500 stands for zero in the data rows.
Some points:
[565. 537. 492. 651. 525. 623. 585. 496. 456. 530. 359. 422. 370. 292. 483. 505. 461. 359. 427. 466. 464. 594. 539. 484. 390. 552. 436. 429. 641. 463. 452. 336. 537. 403. 670. 502. 465. 674.]
[495. 523. 474. 374. 536. 643. 531. 520. 537. 432. 502. 556. 550. 524. 499. 594. 512. 614. 325. 616. 572. 499. 509. 529. 461. 439. 656. 493. 551. 588. 600. 635. 737. 354. 495. 454. 584. 650.]
[590. 575. 591. 615. 631. 522. 537. 471. 391. 424. 577. 279. 491. 501. 420. 500. 396. 594. 291. 407. 428. 488. 447. 506. 439. 558. 482. 510. 299. 550. 522. 385. 597. 481. 393. 607. 448. 364.]
[532. 434. 439. 524. 364. 633. 514. 519. 395. 354. 581. 554. 587. 617. 404. 482. 413. 552. 535. 372. 350. 631. 614. 466. 463. 433. 618. 546. 515. 514. 511. 545. 392. 599. 597. 566. 406. 570.]
[457. 531. 524. 433. 409. 582. 495. 428. 625. 634. 717. 450. 376. 471. 475. 497. 413. 557. 577. 590. 509. 526. 476. 359. 451. 459. 588. 649. 555. 567. 675. 356. 405. 482. 511. 541. 635. 450.]
[555. 368. 493. 322. 402. 388. 681. 417. 501. 420. 428. 664. 336. 363. 474. 509. 412. 518. 386. 451. 606. 527. 489. 520. 527. 428. 438. 558. 470. 429. 494. 499. 460. 497. 498. 599. 455. 471.]
[546. 440. 590. 514. 572. 457. 435. 622. 699. 466. 582. 531. 496. 506. 519. 501. 494. 605. 526. 597. 406. 521. 508. 491. 265. 578. 439. 536. 592. 272. 332. 626. 462. 403. 417. 539. 468. 442.]
[563. 426. 426. 499. 477. 484. 383. 560. 566. 502. 524. 448. 559. 522. 418. 672. 390. 440. 576. 443. 636. 589. 131. 513. 597. 488. 391. 590. 540. 509. 506. 527. 555. 560. 564. 424. 467. 518.]
[527. 610. 404. 489. 395. 575. 342. 458. 459. 425. 531. 627. 592. 393. 730. 489. 425. 434. 482. 481. 414. 322. 573. 612. 489. 512. 328. 651. 508. 574. 519. 478. 512. 468. 541. 497. 594. 387.]
[448. 502. 512. 526. 699. 607. 515. 384. 497. 507. 334. 439. 387. 569. 528. 415. 446. 472. 519. 572. 494. 509. 366. 616. 311. 520. 537. 510. 423. 555. 466. 493. 379. 657. 527. 400. 667. 549.]
[413. 502. 444. 441. 558. 445. 521. 446. 450. 429. 543. 512. 528. 541. 623. 612. 651. 352. 422. 311. 418. 412. 348. 384. 475. 466. 650. 525. 576. 478. 412. 417. 385. 398. 350. 571. 581. 602.]
[556. 535. 492. 617. 443. 477. 730. 538. 466. 648. 466. 594. 655. 598. 493. 520. 600. 685. 670. 464. 567. 441. 410. 584. 329. 319. 443. 529. 535. 540. 430. 372. 564. 440. 483. 557. 499. 456.]
[520. 490. 570. 457. 380. 299. 538. 412. 374. 611. 523. 501. 488. 447. 570. 577. 478. 501. 535. 488. 470. 631. 577. 451. 446. 614. 484. 367. 615. 617. 503. 592. 635. 695. 362. 482. 639. 473.]
[496. 510. 366. 380. 643. 542. 385. 634. 451. 643. 618. 543. 365. 462. 477. 478. 522. 550. 503. 541. 478. 420. 475. 506. 522. 490. 463. 345. 649. 681. 433. 483. 468. 534. 523. 644. 335. 458.]
[529. 641. 614. 436. 374. 626. 539. 597. 405. 441. 448. 354. 360. 576. 563. 493. 521. 457. 536. 529. 508. 522. 479. 583. 575. 457. 419. 607. 476. 513. 350. 673. 524. 570. 447. 644. 553. 603.]
[512. 381. 436. 354. 471. 456. 420. 545. 482. 501. 333. 405. 764. 455. 453. 523. 411. 556. 494. 534. 394. 511. 497. 516. 519. 637. 506. 420. 509. 471. 530. 449. 446. 508. 547. 641. 658. 508.]
[466. 498. 569. 383. 413. 467. 307. 520. 474. 502. 320. 695. 402. 700. 419. 458. 488. 483. 436. 437. 615. 459. 514. 408. 403. 633. 547. 524. 439. 525. 474. 399. 562. 533. 533. 525. 412. 462.]
[491. 409. 392. 385. 465. 379. 358. 535. 572. 516. 440. 390. 373. 481. 419. 395. 554. 496. 541. 410. 346. 599. 574. 571. 551. 278. 520. 501. 417. 489. 436. 448. 605. 423. 502. 460. 645. 453.]
[268. 510. 458. 591. 409. 467. 496. 527. 436. 424. 347. 455. 470. 410. 488. 549. 542. 558. 444. 598. 528. 633. 475. 583. 541. 487. 601. 515. 598. 642. 563. 607. 342. 366. 444. 409. 392. 250.]
[505. 474. 531. 467. 586. 512. 654. 570. 607. 687. 468. 508. 533. 605. 405. 503. 396. 251. 549. 416. 505. 418. 591. 554. 503. 525. 476. 481. 430. 560. 631. 661. 369. 350. 422. 534. 482. 478.]
[570. 628. 699. 495. 516. 547. 475. 225. 491. 483. 446. 505. 514. 492. 465. 402. 406. 569. 628. 454. 393. 438. 395. 370. 647. 485. 514. 362. 549. 493. 394. 601. 523. 347. 609. 487. 471. 452.]
[470. 399. 550. 591. 469. 596. 560. 686. 569. 430. 482. 481. 494. 492. 754. 461. 390. 457. 605. 558. 636. 460. 508. 414. 540. 398. 601. 286. 391. 415. 480. 387. 567. 500. 461. 552. 499. 413.]
[496. 512. 459. 657. 651. 473. 461. 535. 405. 374. 420. 468. 467. 467. 333. 574. 529. 479. 587. 564. 616. 403. 642. 229. 536. 459. 392. 622. 537. 518. 460. 573. 540. 497. 482. 570. 637. 491.]
[703. 345. 483. 568. 359. 436. 456. 527. 484. 461. 543. 449. 475. 434. 522. 391. 579. 522. 503. 498. 536. 414. 455. 418. 423. 604. 498. 460. 354. 696. 518. 576. 424. 409. 501. 371. 503. 620.]
[411. 532. 365. 366. 619. 413. 697. 560. 458. 474. 603. 531. 530. 444. 492. 470. 426. 546. 495. 484. 481. 407. 498. 445. 503. 521. 519. 498. 412. 479. 398. 555. 513. 586. 687. 309. 484. 437.]
[580. 464. 432. 599. 634. 440. 414. 393. 577. 634. 507. 524. 579. 545. 701. 397. 455. 473. 382. 389. 616. 653. 558. 476. 517. 424. 588. 600. 527. 520. 514. 636. 547. 562. 603. 607. 454. 482.]
[601. 535. 416. 472. 541. 534. 464. 412. 359. 472. 582. 480. 508. 626. 498. 428. 514. 591. 529. 529. 760. 606. 639. 656. 650. 598. 492. 454. 568. 331. 453. 379. 354. 393. 383. 389. 568. 473.]
[558. 469. 552. 442. 525. 600. 499. 499. 456. 542. 543. 516. 487. 675. 617. 754. 689. 481. 501. 538. 427. 609. 542. 433. 423. 406. 300. 353. 399. 405. 591. 496. 451. 487. 601. 363. 479. 390.]
[421. 484. 606. 432. 614. 383. 452. 517. 285. 506. 474. 501. 523. 463. 569. 358. 489. 542. 549. 570. 444. 506. 448. 467. 500. 395. 370. 573. 489. 413. 734. 506. 515. 483. 443. 479. 380. 709.]
[398. 402. 578. 504. 503. 646. 581. 508. 536. 531. 566. 572. 582. 415. 435. 339. 809. 473. 450. 498. 526. 541. 431. 489. 581. 610. 456. 515. 456. 477. 540. 532. 535. 566. 605. 630. 600. 402.]
[364. 429. 477. 758. 474. 395. 487. 462. 532. 398. 620. 629. 361. 657. 465. 503. 449. 532. 480. 469. 419. 415. 452. 657. 590. 555. 438. 372. 560. 514. 592. 527. 553. 511. 556. 553. 602. 601.]
[555. 538. 659. 548. 502. 474. 348. 459. 459. 524. 497. 472. 478. 277. 395. 645. 577. 522. 534. 393. 582. 308. 558. 634. 463. 382. 666. 468. 469. 368. 580. 554. 446. 650. 574. 507. 510. 516.]
[348. 594. 695. 526. 504. 502. 472. 718. 492. 617. 621. 592. 618. 442. 445. 467. 417. 460. 415. 408. 523. 583. 532. 530. 572. 527. 468. 516. 479. 479. 389. 430. 474. 427. 482. 348. 556. 559.]
[531. 406. 489. 605. 458. 587. 557. 523. 591. 692. 391. 495. 489. 559. 531. 541. 508. 622. 304. 574. 363. 348. 547. 400. 708. 466. 500. 578. 549. 436. 444. 466. 448. 613. 380. 356. 467. 542.]
[447. 473. 361. 512. 500. 699. 498. 419. 558. 468. 531. 582. 572. 391. 396. 417. 474. 427. 560. 433. 479. 512. 486. 483. 443. 481. 450. 439. 493. 470. 521. 536. 601. 617. 229. 386. 385. 471.]
[292. 420. 475. 409. 396. 463. 531. 408. 595. 484. 512. 208. 525. 576. 559. 501. 540. 521. 539. 407. 597. 383. 628. 533. 463. 619. 472. 576. 628. 496. 544. 488. 607. 506. 577. 462. 336. 514.]
[385. 593. 443. 518. 519. 451. 458. 372. 655. 499. 540. 544. 579. 449. 547. 645. 571. 596. 575. 638. 585. 591. 598. 524. 523. 493. 438. 421. 236. 538. 359. 429. 378. 489. 461. 592. 405. 683.]
[661. 713. 607. 456. 562. 397. 561. 586. 732. 300. 446. 481. 541. 519. 479. 428. 554. 471. 448. 480. 493. 516. 521. 503. 543. 449. 448. 431. 634. 603. 598. 408. 413. 643. 506. 463. 484. 498.]
[593. 424. 540. 511. 626. 490. 555. 535. 493. 479. 478. 566. 448. 466. 545. 603. 578. 482. 719. 567. 406. 584. 557. 642. 666. 728. 705. 699. 506. 538. 492. 406. 583. 463. 468. 432. 376. 451.]
[538. 465. 503. 525. 404. 369. 501. 411. 428. 471. 603. 494. 608. 581. 401. 449. 485. 208. 417. 807. 452. 478. 501. 534. 476. 398. 581. 522. 519. 479. 428. 454. 549. 536. 552. 528. 424. 467.]
[541. 779. 295. 546. 369. 421. 510. 548. 504. 565. 456. 486. 440. 496. 491. 458. 537. 491. 505. 518. 457. 494. 414. 428. 475. 629. 582. 473. 407. 292. 631. 575. 543. 493. 514. 518. 496. 511.]
These points spread out most along one direction. Take the direction at right angles to it along which they spread out most. Then take the direction at right angles to both along which they spread out most. Go by this last direction. How many in every 100 of the points above lie lower along it than each point below? Answers are rounded to whole numbers. More than half of the points above lie lower than the first one.
[555. 368. 493. 322. 402. 388. 681. 417. 501. 420. 428. 664. 336. 363. 474. 509. 412. 518. 386. 451. 606. 527. 489. 520. 527. 428. 438. 558. 470. 429. 494. 499. 460. 497. 498. 599. 455. 471.] 39
[555. 538. 659. 548. 502. 474. 348. 459. 459. 524. 497. 472. 478. 277. 395. 645. 577. 522. 534. 393. 582. 308. 558. 634. 463. 382. 666. 468. 469. 368. 580. 554. 446. 650. 574. 507. 510. 516.] 78
[268. 510. 458. 591. 409. 467. 496. 527. 436. 424. 347. 455. 470. 410. 488. 549. 542. 558. 444. 598. 528. 633. 475. 583. 541. 487. 601. 515. 598. 642. 563. 607. 342. 366. 444. 409. 392. 250.] 88
[590. 575. 591. 615. 631. 522. 537. 471. 391. 424. 577. 279. 491. 501. 420. 500. 396. 594. 291. 407. 428. 488. 447. 506. 439. 558. 482. 510. 299. 550. 522. 385. 597. 481. 393. 607. 448. 364.] 90
[398. 402. 578. 504. 503. 646. 581. 508. 536. 531. 566. 572. 582. 415. 435. 339. 809. 473. 450. 498. 526. 541. 431. 489. 581. 610. 456. 515. 456. 477. 540. 532. 535. 566. 605. 630. 600. 402.] 17
[447. 473. 361. 512. 500. 699. 498. 419. 558. 468. 531. 582. 572. 391. 396. 417. 474. 427. 560. 433. 479. 512. 486. 483. 443. 481. 450. 439. 493. 470. 521. 536. 601. 617. 229. 386. 385. 471.] 22
[532. 434. 439. 524. 364. 633. 514. 519. 395. 354. 581. 554. 587. 617. 404. 482. 413. 552. 535. 372. 350. 631. 614. 466. 463. 433. 618. 546. 515. 514. 511. 545. 392. 599. 597. 566. 406. 570.] 29
[593. 424. 540. 511. 626. 490. 555. 535. 493. 479. 478. 566. 448. 466. 545. 603. 578. 482. 719. 567. 406. 584. 557. 642. 666. 728. 705. 699. 506. 538. 492. 406. 583. 463. 468. 432. 376. 451.] 95
[580. 464. 432. 599. 634. 440. 414. 393. 577. 634. 507. 524. 579. 545. 701. 397. 455. 473. 382. 389. 616. 653. 558. 476. 517. 424. 588. 600. 527. 520. 514. 636. 547. 562. 603. 607. 454. 482.] 20
[495. 523. 474. 374. 536. 643. 531. 520. 537. 432. 502. 556. 550. 524. 499. 594. 512. 614. 325. 616. 572. 499. 509. 529. 461. 439. 656. 493. 551. 588. 600. 635. 737. 354. 495. 454. 584. 650.] 34
[527. 610. 404. 489. 395. 575. 342. 458. 459. 425. 531. 627. 592. 393. 730. 489. 425. 434. 482. 481. 414. 322. 573. 612. 489. 512. 328. 651. 508. 574. 519. 478. 512. 468. 541. 497. 594. 387.] 32
[661. 713. 607. 456. 562. 397. 561. 586. 732. 300. 446. 481. 541. 519. 479. 428. 554. 471. 448. 480. 493. 516. 521. 503. 543. 449. 448. 431. 634. 603. 598. 408. 413. 643. 506. 463. 484. 498.] 71
